Each row has a name. Each question is about the rows just above it.

mosi: [ 13  30  50   5 -38]
Foton: [ 22  24  79  -2 -55]
kam: [  0  41 -15  61 -27]
Mavez: [ 14  27  16 -40 -38]
Mabe: [ -6  33 -28  48  16]
Nari: [-19 -42 -47  26  16]
nisod: [ 70  15  11 -43  12]
leg: [-46 -66  13   5  49]
baz: [-51 -28 -65  13  52]
movu: [ -6  27  26  21 -14]
mevef: [ -7 -46 -83  25 -39]
Which value is in both Mabe and movu?
[-6]
Shared by leg and mevef:
[-46]
Which value is in both Mavez and mosi?
[-38]
The one value in Mabe and Mavez:
[16]
Whose row is [-46 -66  13   5  49]?
leg
Which value is in both baz and Mabe?
[-28]
The one value in mosi and baz:
[13]

Mabe: [ 49  -9 -41  -8  14   5   1]
leg: [19  0 13 10 -9 -4 14]
Nari: [13  0 13 10 -9  6  9]
movu: [ 49  -9 -41  -6  14   5  -9]
Which value is in both Nari and movu?
[-9]
The one value in movu and Nari:
[-9]

Nari: [ 10  44   0 -36  -6 -21 -22 -18  -5  21  -1  14]
Mavez: [ 10   9  -9  49 -33 -21  13   1  65 -42  14  13]
leg: [-36   6   2   0 -47  16   1  -9  10  57  12   1]
movu: [ 42  -1   0  -1 -22  36 -19  54  99 -57  -7  16]
kam: [ -5  -2   9   0 -14  -4   4  11  -4 -15  13  10]
Mabe: [-71  59   4  92  -4  45   4  -7 -23  58 -55 -49]
The one value in Mabe and movu:
[-7]
Whose row is [ 42  -1   0  -1 -22  36 -19  54  99 -57  -7  16]?
movu
The one value in movu and Mabe:
[-7]
The one value in movu and kam:
[0]

mevef: [ 35 -59  -2 -34  36  -9   6 -18 -17  10  32   0 -52 -72 -22 -28 -41 -38
   2  -6 -33 -27   9 -28  25 -28  -2 -33  -3 -90  49 -49  34]
nisod: [-57 -39  28  33 -66  18  33  46 -55  22  62  27 -50 -48  18   8 -10 -29
  64  -9 -16 -10  13   2  -6 -18   3 -19 -52  18   7   9 -56]
kuro: [-21  25 -44 -14  30  78 -25 -33  50   0   8 -15 -15  35  30  36  11 -28
  14  11  25  10  54  89  37   1 -19   4  40  24 -24 -29  18]
Mabe: [-16 -12 -13 -41 -35  50   4   5  85  -8  29  21 -36 -23  42  38  19  28
  26 -12  -5 -20   2  36 -78 -83 -33  31   6   1 -15  17 -45]
Foton: [ 21 -43  10 -19 -24   5  45  61 -58 -44  34  27 -28  51 -17  22   7 -11
 -14 -51  55   5  35 -40 -75 -14  14  56   8  12 -27  15 -33]
Mavez: [-20  14  11 -44 -66 -65  26  67   1   4  -9 -11  55 -77  22 -36  -9 -11
   2 -41 -10  13   4 -31  -3 -48 -14 -73   9 -34  -3  -1  29]
Nari: [-66  52  28 -17 -40 -13 -16  68 -17  11  20 -54 -17 -27  49  18 -50 -21
  -1  -5 -40  13 -63  19  46  64   4 -20  21   3 -36  -5 -15]
baz: [-32  10  61 -19  20  -4  43  81  48 -29  24  40  -5  29  -1  45 -25  -6
  39 -30 -38 -15  50  77 -14 -22  23 -30  -6  41  17 -28   6]
movu: [-21   0 -58  38  40  -9   6  55  23 -27  -6 -39  28  16  46  26 -48  17
   8  57 -12 -57 -13 -20  28  76  33  70 -22 -33   8 -15   1]
leg: [ 57  42 -11  -9 -16 -48 -47  29  -9  10 -36  27  28  16 -37   5  43   7
 -33 -71  58  24 -57 -25  14  35  32  24  60  23  -6  24 -36]
kam: [ 26  21  -5   6 -22 -46 -18  89 -26  16 -15  22  68 -15 -34  43  17  -2
 -21  17  18  25 -41 -30  38  10   4 -62   7   4 -59  -9  -5]
mosi: [-21  25 -44 -14  30  78 -25 -33  50   0   8 -23 -15 -67  30  36  11 -28
  14  11  25  10  54  89  37   1 -19   4  40  24 -24 -29  18]
Whose row is [ 26  21  -5   6 -22 -46 -18  89 -26  16 -15  22  68 -15 -34  43  17  -2
 -21  17  18  25 -41 -30  38  10   4 -62   7   4 -59  -9  -5]?
kam
Whose row is [-20  14  11 -44 -66 -65  26  67   1   4  -9 -11  55 -77  22 -36  -9 -11
   2 -41 -10  13   4 -31  -3 -48 -14 -73   9 -34  -3  -1  29]?
Mavez
Whose row is [-21  25 -44 -14  30  78 -25 -33  50   0   8 -15 -15  35  30  36  11 -28
  14  11  25  10  54  89  37   1 -19   4  40  24 -24 -29  18]?
kuro

Mabe: [ 59  62  23 -33]
nisod: [-58  35  38  27]
kam: [ 34 -16  -3  27]
Nari: [ 28 -24  66  62]
baz: [ 45  35 -41  63]
Mavez: [ -4 -17  77  66]
mosi: [-30  22  34 -80]
leg: [ 37 -50  36 -45]
Foton: [ 37 -60  37  22]
The one value in Nari and Mabe:
[62]
Shared by nisod and baz:
[35]
The one value in Nari and Mavez:
[66]
Shared by leg and Foton:
[37]
The one value in kam and mosi:
[34]
Shared by Foton and mosi:
[22]
Shared by nisod and kam:
[27]

leg: [-10 -44  25  35   1 -28  -7  12  14   1  14  53   0  26   3  26  27   6
  25  -7  26 -45  11  -3  34 -17]
Mavez: [-17 -46 -36 -25  58 -88 -23  65 -42  60  66  57  56 -33  54 -34 -37 -43
 -32 -29   7 -31  54  60 -25  10]
Foton: [-10 -44  36  35   1 -28  -7  12  14   1  14  -9   0  26 -74 -77 -79 -49
 -73 -18  -9  43  53  49 -82  29]
Whose row is [-10 -44  36  35   1 -28  -7  12  14   1  14  -9   0  26 -74 -77 -79 -49
 -73 -18  -9  43  53  49 -82  29]?
Foton
The one value in leg and Mavez:
[-17]

kuro: [-37  -1 -39 -23  29  15  30  21  64]
mosi: [-55 -50 -74 -61  61  86  64  78  45]
baz: [-49 -50 -74 -61  61  75  62  67 -29]
Mavez: [ -4 -35  21 -18 -35  15 -32 -27 -29]
movu: [ 3 -9 -9 -9 20 39 20 32  5]
nisod: [  0 -34 -27 -29   0  23   0   7  23]
leg: [-37 -33 -35 -48  27  59  28  33  38]
kam: [ 10  86   6 -49  21  32  21  32  -4]
Mabe: [ -4  87  -8 -18   8  61  20  24  -4]
Nari: [-55 -50 -74 -61  61  75 -30 -29  -2]
The row with [ 10  86   6 -49  21  32  21  32  -4] is
kam
Which value is in both Mabe and baz?
[61]
Shared by mosi and kam:
[86]
Shared by leg and Mavez:
[-35]
The one value in baz and nisod:
[-29]
The one value in kam and baz:
[-49]

Nari: [  0  50 -68  26 -44  47  28  51  15 -26 -22 -30]
movu: [ 14  15  55  14 -45   9  14  59 -32   4 -70 -23]
Mavez: [ -1 -22 -69  12 -68  -3  27  19  -3   8  83 -21]
kam: [-31  45  57  33  -7  24  15  20  22  -7  23  75]
Mabe: [-39  -2  17 -64  27  57  11  41 -35 -24  34  -8]
kuro: [ -3 -19  63 -76  22  11 -16  18 -36   5  33  -7]
Shared by kuro and Mavez:
[-3]
Shared by Mavez and Mabe:
[27]

leg: [  7 -12  14  15 -84 -20 -16  24]
kam: [ -7  29 -19  -4 -37  30  -2  35]
Mabe: [-19  64 -33 -22   4  26  10  46]
nisod: [  3   4   6   7 -67  30 -20  28]
Mavez: [-23  72 -35 -19  12  27  14  46]
The one value in Mabe and kam:
[-19]
The one value in kam and Mavez:
[-19]

Foton: [-91 -84  37  30  11  28 -77  11   0  23   6 -69 -83  27 -10  23 -76 -65
 -23   6  39  33  34  10 -30   6 -29  -7  20]
Nari: [-28 -16 -39  11 -59  14  -2  17 -37 -21  26  18  10  22  99 -55 -21  22
  34   9 -29 -63  13  11   5 -58  15  44  19]
mosi: [-30 -39  27  10  17  11 -37   2   9 -28  20 -38 -39  -8  -9  34 -50 -42
  -7   9  19  53  14  -3   9 -47   2  17  12]
baz: [-28 -34  21 -16  31 -11 -35 -17 -13  -7 -14 -37 -30 -26 -12  28 -43 -34
 -23 -12  11  38 -10 -17  18  12 -24 -25 -19]
movu: [ -4  23  -1 -65  -2 -46  18 -11   7 -34 -10  33  25  -5  16 -21  20  39
   7 -28  10 -29 -54 -13  72  -9  58  -8 -19]
Mabe: [ 14  18  70 -24  27 -25   9 -15   9 -35  -3  -7  19  12 -36  21  26 -13
  21  -4  79  43 -32  -5  40  14   9 -30 -11]
kam: [-30 -39  27  10  17  11 -37   2   9 -28  20 -38 -39  -8  -9  34 -50  11
  -7   9  19  53  14  -3   3  -2 -45  -9   0]
Whose row is [-28 -34  21 -16  31 -11 -35 -17 -13  -7 -14 -37 -30 -26 -12  28 -43 -34
 -23 -12  11  38 -10 -17  18  12 -24 -25 -19]?
baz
Which row holds [ -4  23  -1 -65  -2 -46  18 -11   7 -34 -10  33  25  -5  16 -21  20  39
   7 -28  10 -29 -54 -13  72  -9  58  -8 -19]?
movu
Whose row is [-30 -39  27  10  17  11 -37   2   9 -28  20 -38 -39  -8  -9  34 -50 -42
  -7   9  19  53  14  -3   9 -47   2  17  12]?
mosi

Nari: [-24  40   9 -23  14  -8   9   3 -25 -10  28 -13   5   2  15   0  12 -14
 -34   9 -10 -48 -48  10 -25   9 -36  -9 -24]
movu: [  3 -29 -18  25 -18   7  -1 -15  18  23  42 -36  11  24 -18 -16  -7  16
  27 -16 -42  30  24 -13  26 -20  26  55   6]
kam: [ -9 -40  -1   3   4  10  11   6   1  20  21 -15  -6   5 -17  15   0 -10
  35  15 -42  43  47 -11   7   6  31  23  10]
Foton: [-28   3  31 -40  42 -22  20  30 -30  -7   1   6   0 -37 -17   6  42 -34
 -20  38  -7  -1   3  25 -25  26  -8 -23 -26]
Mabe: [ 20  12   9  30 -29  14 -26 -15  14 -12 -77  46  -6  28  10   0 -24  13
 -11 -28  49   9  17 -29  25 -23 -10 -30  38]
kuro: [ 11  56 -22  13 -16  -2 -25 -22  13 -10 -29  13   1   9  24 -21 -24  26
 -50 -22  27 -58 -53  -8  17 -21 -57 -27  -2]
mosi: [-15 -40   2  -1   9  -6  14  17  -9  16 -49  28  25 -22  -9  16   8 -24
  41  19  29  42  40  10 -11  16  42  -2  21]
baz: [ -2  65  -8   5 -10  -1 -10  -4   0   7  57 -42  -6   2  56   6 -13  15
 -21  -9 -24 -31 -26  -9  13  -9 -28  47  21]
Whose row is [-15 -40   2  -1   9  -6  14  17  -9  16 -49  28  25 -22  -9  16   8 -24
  41  19  29  42  40  10 -11  16  42  -2  21]?
mosi
The row with [-28   3  31 -40  42 -22  20  30 -30  -7   1   6   0 -37 -17   6  42 -34
 -20  38  -7  -1   3  25 -25  26  -8 -23 -26] is
Foton
Whose row is [ 11  56 -22  13 -16  -2 -25 -22  13 -10 -29  13   1   9  24 -21 -24  26
 -50 -22  27 -58 -53  -8  17 -21 -57 -27  -2]?
kuro
Whose row is [  3 -29 -18  25 -18   7  -1 -15  18  23  42 -36  11  24 -18 -16  -7  16
  27 -16 -42  30  24 -13  26 -20  26  55   6]?
movu

nisod: [ 14  34 -30   9 -61 -57]
baz: [-61  -2   8  -8  37 -60]
leg: [  2 -57  57  -8  56  36]
Mavez: [ 14 -56 -30  27   8  56]
Shared by leg and Mavez:
[56]
Which value is in both nisod and baz?
[-61]
The one value in nisod and leg:
[-57]

mevef: [-43   4 -43  -3   7  68  48 -50 -90  21]
Mavez: [-69  60 -47 -10  47  64  75  11 -33  82]
Nari: [-44  43 -43 -13  33  18  -3  43  -1  39]
kam: [ 25 -29  24 -42 -31  -4  -1 -39  40  31]
Foton: [ 48 -33 -55  34  22  23 -38  16   0 -11]
baz: [ -3 -14 -43 -43  -9 -10   0  -3  14  27]
Mabe: [ 14 -27  24 -31 -26 -18   0 -22 -42  18]
Shared by Mavez and Foton:
[-33]
Which value is in both baz and Mavez?
[-10]
Whose row is [ -3 -14 -43 -43  -9 -10   0  -3  14  27]?
baz
Shared by mevef and Foton:
[48]
[ 25 -29  24 -42 -31  -4  -1 -39  40  31] is in which row?
kam
Shared by Mabe and Nari:
[18]
Shared by Mavez and baz:
[-10]

kam: [70 34 44 44]
nisod: [ 73 -87  20  12]
kuro: [ 70  85  48 -43]
Nari: [ 73 -75  63 -46]
mevef: [85 71 -9 -9]
mosi: [76 65 16 66]
baz: [ 93  -1  87 -15]
Foton: [ 81  74  -9 -58]
leg: [90 63 -5 62]
Mabe: [ 88 -82  66  86]
Mavez: [ 86 -61  45  -7]
The row with [ 86 -61  45  -7] is
Mavez
Which value is in both Nari and nisod?
[73]
Shared by mosi and Mabe:
[66]
The one value in Mavez and Mabe:
[86]
Which value is in both Nari and leg?
[63]

baz: [ 25  59 -47  48  39 -28  57  36 -31  50  58  44  18  72]
Mavez: [-11   2   4   6  -3  10   7 -16   6   1  11   9  -1  16]
kam: [-12 -18   6 -20 -12  59 -19 -18  13 -20 -23  -9   7 -22]
nisod: [  3 -12   1 -16  -4  -2 -17   6   2 -11 -18 -14   6 -27]
mevef: [ 16  45 -26  44  13 -18   1  25 -12   6   1   2 -18  -6]
Nari: [ 19  11 -11 -26  12 -18   7  29 -15  13  -1  17  -7  -1]
kuro: [-19 -24  19 -19 -19  19 -21 -28  18 -23 -15 -11  17 -21]
The one value in baz and kam:
[59]
Whose row is [  3 -12   1 -16  -4  -2 -17   6   2 -11 -18 -14   6 -27]?
nisod
Which value is in both kuro and nisod?
[-11]
Whose row is [ 16  45 -26  44  13 -18   1  25 -12   6   1   2 -18  -6]?
mevef
Shared by Mavez and kuro:
[-11]

Mavez: [ 25  -1  28  11 -13 -15 -22   8  -6  -9   9  -2  -7   2   1  12  -6 -12
 -11 -24 -22   7 -25  46   8 -16  19  49   0  24 -38  51  -9  15  52  16
  10 -17   2  11  52   8  -1  -1 -10  34 -28 -16  -1  11  22   4]
Mabe: [ 14  26  33  29   1 -11  -2  76  -7 -43   6 -22   4 -10  14 -39  23 -25
  23 -47 -44  47  -9  21  19  26  16  40  37  28  -4  18  21  18  39  60
  23  -7 -40 -25 -16 -29 -12  -1  15 -15  52 -14  14 -28   8  -2]
Nari: [ -1   0   3  -1   5   1   5  11  -1   0   5  -3   1   4 -13   1   4  -2
   6  -5  -1   8  -1   4   9  -9   5   4   1   2  29   4   4   6   6   7
  -4  -5  -3   2  -3  -5   3  -1   2  -6   3   2   5  -5  -9   0]
baz: [  3   8  16   8   6  -1   2  45  -4 -10  10 -22   2   2  15 -14  24  -4
  21 -27 -28  38  -8  16  27 -17  12  23  16  14  -8  13  14  25  27  29
  -2  -9 -27   4  -5 -20   3  -2   5 -24  22   4  15 -19 -14  -1]
Foton: [ 11   0   7  10   6  15  14  32   4   2  18 -27  10  12  18   7  29   5
  37 -25 -13  29 -17  19  32 -40   0  12  -5  28  -5  -1  19  16  25  15
 -24  -5 -13  14   5 -25   4  -7   2 -24   0  -7  12 -29 -26  11]
kam: [ 20   1  15   3  -2   0 -11   2  -9 -11  -1 -10 -11  13  -2   9   3  -3
  -9 -21 -10  -3 -12  34   8  -8   2  15   0  17 -18  34 -28   3  31   8
   5   0   0   7 -11   4   6  17 -18  25  -9   6  11  12   3   5]
mevef: [  3   8  16   8   6  -1   5  45   5 -10  10 -22   2   2  14 -14  24  -4
  21 -27 -28  38  -8  16  27 -17  12  23  16  14  -8  13  14  25  27  29
  -2  -9 -16   9   5 -25   6 -10   6 -28   1  -2   9 -28 -28   6]
Whose row is [ 11   0   7  10   6  15  14  32   4   2  18 -27  10  12  18   7  29   5
  37 -25 -13  29 -17  19  32 -40   0  12  -5  28  -5  -1  19  16  25  15
 -24  -5 -13  14   5 -25   4  -7   2 -24   0  -7  12 -29 -26  11]?
Foton
Whose row is [  3   8  16   8   6  -1   5  45   5 -10  10 -22   2   2  14 -14  24  -4
  21 -27 -28  38  -8  16  27 -17  12  23  16  14  -8  13  14  25  27  29
  -2  -9 -16   9   5 -25   6 -10   6 -28   1  -2   9 -28 -28   6]?
mevef
Where do [ 25  -1  28  11 -13 -15 -22   8  -6  -9   9  -2  -7   2   1  12  -6 -12
 -11 -24 -22   7 -25  46   8 -16  19  49   0  24 -38  51  -9  15  52  16
  10 -17   2  11  52   8  -1  -1 -10  34 -28 -16  -1  11  22   4] appear?
Mavez
Whose row is [ 14  26  33  29   1 -11  -2  76  -7 -43   6 -22   4 -10  14 -39  23 -25
  23 -47 -44  47  -9  21  19  26  16  40  37  28  -4  18  21  18  39  60
  23  -7 -40 -25 -16 -29 -12  -1  15 -15  52 -14  14 -28   8  -2]?
Mabe
Whose row is [  3   8  16   8   6  -1   2  45  -4 -10  10 -22   2   2  15 -14  24  -4
  21 -27 -28  38  -8  16  27 -17  12  23  16  14  -8  13  14  25  27  29
  -2  -9 -27   4  -5 -20   3  -2   5 -24  22   4  15 -19 -14  -1]?
baz

Foton: [-86   3 -86 -39  43 -66 -38  23]
Mavez: [ 99 -18  99  39 -70  73  35 -44]
kuro: [ 97 -17  98 -30 -69  72  35 -43]
movu: [-40 -25 -24 -25 -25 -18 -25 -25]
mosi: [-39 -20  40 -18 -12 -35 -29 -17]
mevef: [-48  12 -48  18  40 -34 -16  26]
Which value is in both Mavez and movu?
[-18]
The one value in mosi and Foton:
[-39]
Shared by Mavez and mosi:
[-18]
Which value is in both mevef and mosi?
[40]

Mavez: [ 74 -30 -31 -29]
nisod: [ 14 -20 -32 -30]
Nari: [-30  74  73  17]
Shared by Nari and nisod:
[-30]
Shared by Mavez and nisod:
[-30]
[-30  74  73  17] is in which row?
Nari
Shared by nisod and Mavez:
[-30]
Shared by nisod and Nari:
[-30]

Mabe: [22 21 23 56]
kam: [ 22  55  93 -34]
kuro: [ 6 -4 -3  1]
Which value is in both kam and Mabe?
[22]
Whose row is [22 21 23 56]?
Mabe
Shared by Mabe and kam:
[22]
Whose row is [ 22  55  93 -34]?
kam

mosi: [ 41 -22  40   7 -31 -46]
nisod: [-1 27 18  9 65 28]
Foton: [ 19  31  15 -61 -42  -8]
kam: [ 31   5  18  -3   6 -33]
movu: [  8   5  74 -14   6 -33]
kuro: [-59 -35   4  18 -10 -49]
leg: [  8   5  51 -14   6 -33]
mevef: [ 14 -27 -66  -7 -36  38]
The one value in kuro and kam:
[18]
The one value in Foton and kam:
[31]

nisod: [-20  20  10  23]
Nari: [-29  62 -20  -2]
Mabe: [ 23  -4 -27  36]
mevef: [ 15  15  44 -41]
mosi: [ 25  62 -54   2]
leg: [  3  41   1 -37]
movu: [ 75 -21 -44  70]
Foton: [ 20 -12  33 -35]
Mavez: [-6 43 24  9]
kuro: [ -8 -27  13  -2]
Shared by Mabe and nisod:
[23]
Which value is in both nisod and Nari?
[-20]

Foton: [-34 -34  10 -31  39  14  26   2]
nisod: [-34  37  29  26  60   9 -35   1]
mosi: [ 32 -34  10 -31  39  14  -1 -34]
Mavez: [-36 -34  10 -31 -35  14  -2   2]
Which row holds [-36 -34  10 -31 -35  14  -2   2]?
Mavez
The one value in nisod and mosi:
[-34]
Which value is in both mosi and nisod?
[-34]
Whose row is [ 32 -34  10 -31  39  14  -1 -34]?
mosi
Whose row is [-34  37  29  26  60   9 -35   1]?
nisod

Foton: [-59  32 -41   4 -20   3  -8   5  20 -51   7 -11  58  -6]
kam: [-19  21 -11   1  12 -15  57   1 -12  31   9 -46 -10   2]
mosi: [ 11  55  -9  11  29  36 -12 -74 -17  27   2   7 -10  -8]
leg: [  2  21 -11   1  12 -21  57   1 -12  31   9 -46 -10   2]
nisod: [ 19  32 -12  56  -4  12  13  21 -20 -20 -21  40   3  20]
kuro: [  6  -8  14  38  21  57  20  13 -33 -20 -31  55  14  17]
movu: [-53  -7  -9   0  14  11  32  39  -8 -21 -30 -13  41  -1]
Shared by nisod and mosi:
[-12]
Whose row is [ 19  32 -12  56  -4  12  13  21 -20 -20 -21  40   3  20]?
nisod
The one value in Foton and leg:
[-11]
Whose row is [ 11  55  -9  11  29  36 -12 -74 -17  27   2   7 -10  -8]?
mosi
The one value in leg and movu:
[-21]

mevef: [-52  25  16 -21  -9  91 -25]
Nari: [-20  40 -66  47 -38 -21 -82]
Foton: [ 92  16 -66 -10  62  91  91]
Shared by mevef and Nari:
[-21]
Shared by Foton and Nari:
[-66]
Which value is in both Nari and mevef?
[-21]
Where do [-20  40 -66  47 -38 -21 -82] appear?
Nari

Nari: [-42  -6   4 -12  19 -22   3   2 -23]
nisod: [ 24  10   4  -8   4 -12  -9   8  -2]
movu: [-22 -21   6  -9   1  13  21  -3   8]
kuro: [ 14  20   1  19  10 -15  11 -26 -15]
mosi: [ 13   4 -13   4  -1  20  11 -11 -21]
Mabe: [-30  13  -3 -45  70 -32  -9  17 -47]
Foton: [-28  13 -12  28   9 -17  20  28  29]
kam: [-26 -37   3  -2  -2   4  -8   9  -5]
Mavez: [ -3 -41 -12  -7 -18   1  -1  -4  17]
leg: [ 39 -30  -4   0  24 -41  16   9   2]
The one value in leg and Mabe:
[-30]
Which value is in both mosi and nisod?
[4]
Shared by Nari and leg:
[2]
Shared by kam and leg:
[9]
Shared by Foton and nisod:
[-12]

nisod: [  0 -34  11 -12  40 -27 -18 -10   8]
Nari: [-17 -20  -9 -24  -8 -30  12 -14 -17]
leg: [ 11 -20  12 -25 -34  17  -6 -17  19]
baz: [ 50  51  17  17  -8  41  -5   9 -23]
kam: [-31   4 -34  14  10  17  40 -24  -3]
mosi: [-19  -3  11 -12  40 -27 -18 -10   8]
Foton: [ 31 -39  41 -13  14 -26 -33  59 -24]
mevef: [-26   3  29 -13 -16   0  50   6  11]
Shared by kam and baz:
[17]
Which value is in both baz and Nari?
[-8]
Which value is in both mevef and mosi?
[11]
Which value is in both leg and mosi?
[11]
Where do [ 31 -39  41 -13  14 -26 -33  59 -24] appear?
Foton
Which value is in both baz and leg?
[17]
Which value is in both mevef and leg?
[11]

